In the rows, 128 means zero.
Z: 3 groups of rows, each row roughly a mix of its group's hidden directions:
Z (99 x 10):
[[ 88 157 153 163 119 121 135 162 178 109]
 [140 143 151 156 181 118  93 114  91 161]
 [137 146  94 106 138 184 140  94  86 111]
 [138 162  77  92 110 137 138  98  85 130]
 [112 105 117 117  72 177 148 149 144  98]
 [143  64  98 114 103 148 133 157 162 121]
 [101 133 180 176 170 133 113 136 112 106]
 [105 140 179 156 124  83 131 165 150 151]
 [155  82 138 117 190 131 114 128  94 144]
 [142 144 134 159 197 101 106 118 122 159]
 [106 176 115 124  58 135 137 129 145 113]
 [157  79 114 118 144 144 135 149 191 129]
 [105 123 180 179 169 150 125 124 143 142]
 [127 118 188 163 168 105 109 134 119 161]
 [ 91 148 113 128  85 158 154 125 133  72]
 [119 132 181 163 168 105 106 127 100 160]
 [150 120 112 100 134 177 126  94  72 138]
 [116  85 161 143 133 111 122 169 184 121]
 [128 141 190 128 165 113 164 138 132  88]
 [105 168 114  88 116 127 143 109  68 112]
 [102 117 160 175  96 125 118 153 168  94]
 [152 121  99  87 150 180 132 101  92 121]
 [147 100 121 128 186 144 113 105  76 149]
 [135 115 164 129  64 132 132 132 152 176]
 [115 152 123 120  53 133 150 132 166 130]
 [ 99 159 163 148  85 115 150 161 148  95]
 [119 116 172 138 152 129 163 193 143 129]
 [157 141 102  88  75 136 135  93 103 151]
 [138 115  80 107 134 188 143 114 109  94]
 [138  99 110  99  73 176 152 144 138 118]
 [127 125 182 164 124  98 125 121 122 186]
 [ 98 154 168 159  95 117 150 163 153  98]
 [157 159  76  99 109 130 127 102  82 126]
 [ 93 117 121 135  80 164 147 144 168  93]
 [133 164  78 102 118 148 140  95  79 123]
 [ 89 166 141 161 152 165 126 126  79 132]
 [140 162 115 126 161 130 118  99  58 139]
 [166  84  96 102 134  82 102 124 118 152]
 [138 154  64 120 118 168 126 107 117  91]
 [150  97  89  92  69 139 118 116 145 116]
 [121 146 192 124 146 111 171 137 128  88]
 [136  92  78 107  72 134 126 139 152 107]
 [135 127 185 115 143  93 164 148 148  89]
 [126 142 168 159 168 121 110 108 102 180]
 [101 159 161 171 180 100 130 141 126 112]
 [143  82  75 111  91 136 119 128 157 101]
 [127 117  88  80  77 165 132 128 116 108]
 [133 136  82 105  81 124 100  83 123 102]
 [131 169 105 168 160 135 124  74 102 125]
 [112 190 161 147 144  85 116 109 110 130]
 [119 148 164 113  62 155 157 148 135 115]
 [143 127  76  89  87 133 148 134 128  84]
 [130 152 134 145 171  67  91 149 118 138]
 [ 98 165 179 139 104  94 111 122  92 141]
 [126  81 110 111  82 173 143 153 151 113]
 [136 159  87  85 114 119 135 101  77 148]
 [108 153 136 131  67 140 160 131 175 110]
 [139  93  91 106 166 167 146 140 167 108]
 [142 128 115  92 128 197 145 106  96 110]
 [125 109 133 124  72  99 121 163 168  93]
 [ 93 148 174 134 104 110 154 170 154 100]
 [141  88  94  90  67 143 136 119 136 124]
 [100 145 156 178 168 147 104 130 109  91]
 [145 100 108 111  60 165 139 122 142 148]
 [127 178 110 166 153  89  94 121 142 155]
 [142 104 137 152 194  95 108 126 135 163]
 [125  96  94 130 105 200 129 113 148 127]
 [139 157  70 118 147 162 121 104  92 100]
 [154 109 111 102  76 163 126  96 124 168]
 [134 131  80 139  75 158 138 121 165 100]
 [171  83 141 112 185 151 131 111 121 142]
 [111  99 177 158 136 118 119 153 182 147]
 [128 189 165 124  93 103 164 123 144 133]
 [135 144 146 159 196  89 110 130 123 149]
 [ 88 154 156 165 120 115 143 160 176 111]
 [138 107  78 101 106 149 136 143 180 100]
 [136  86 156 142 175 135 124 146 177 154]
 [151  67 124 112 170 163 129 115 100 124]
 [119 131 173 174 183 156 127 113 119 143]
 [118 199 159 144 130 105 123  96 103 126]
 [167  77 114 103 164 139 121 102  93 144]
 [135 153  76  81 112 136 144 105  86 120]
 [149  94  84 102 154 164 152 137 166 114]
 [147 122  68  84 131 148 120 102 101 102]
 [133 139 125 154 191  83  90 136 115 140]
 [133 184 135 136 166  94 118  96  93 146]
 [171 146 109 104 113  68 120 101 123 156]
 [110 168  92 120  72 155 122 109  97 123]
 [103 155 163 178 173  98 128 138 137 105]
 [150 105  86  82  78 157 127 114 123 136]
 [156 120  84  70 100 117 149 120 131 157]
 [144 129 106 139 184  93  93  89 113 150]
 [161 106  73  99  98 154 112  97 129 144]
 [113 121 126 110  63 125 144 153 170  95]
 [120 139 179 142 150  93 119 120  85 171]
 [135  91  74  99  91 135 121 137 148  90]
 [156  79  92 108 131  82  96 133 126 151]
 [120 132 193 142  95 108 126 141 147 173]
 [128 153 148 156 193  90 108 134 107 142]]
which group is each row in? (one row of each group first):
[125  88  99 133  77 113 126 158 174 112] | M
[136 167  98 122 139 126 118 101  57 125] | P
[107 138 108 128  61 172 144 124 158 124] | B

[101 144 161 175 179 108 127 153 151 120] | B
[164 145  65 102 144 140 117 102  97 141] | P
[100 160 152 163 188 113 123 124 116  98] | M
[ 98 148 161 187 142 152 111 127 124  88] | P
[143 165  81 101 115 139 135  94  77 130] | P
[ 91 123 119 141  85 185 148 133 154 101] | B
[141  80 149 136 162  83 133 150 170 134] | B
[132  89 140 104  95 103 148 154 178  95] | B
[133  64  82 109  97 124 105 141 138 141] | B
[133 150  69  85  87 135 141 113 111 112] | P
[157  94 151 120  83 142 132 125 150 185] | M
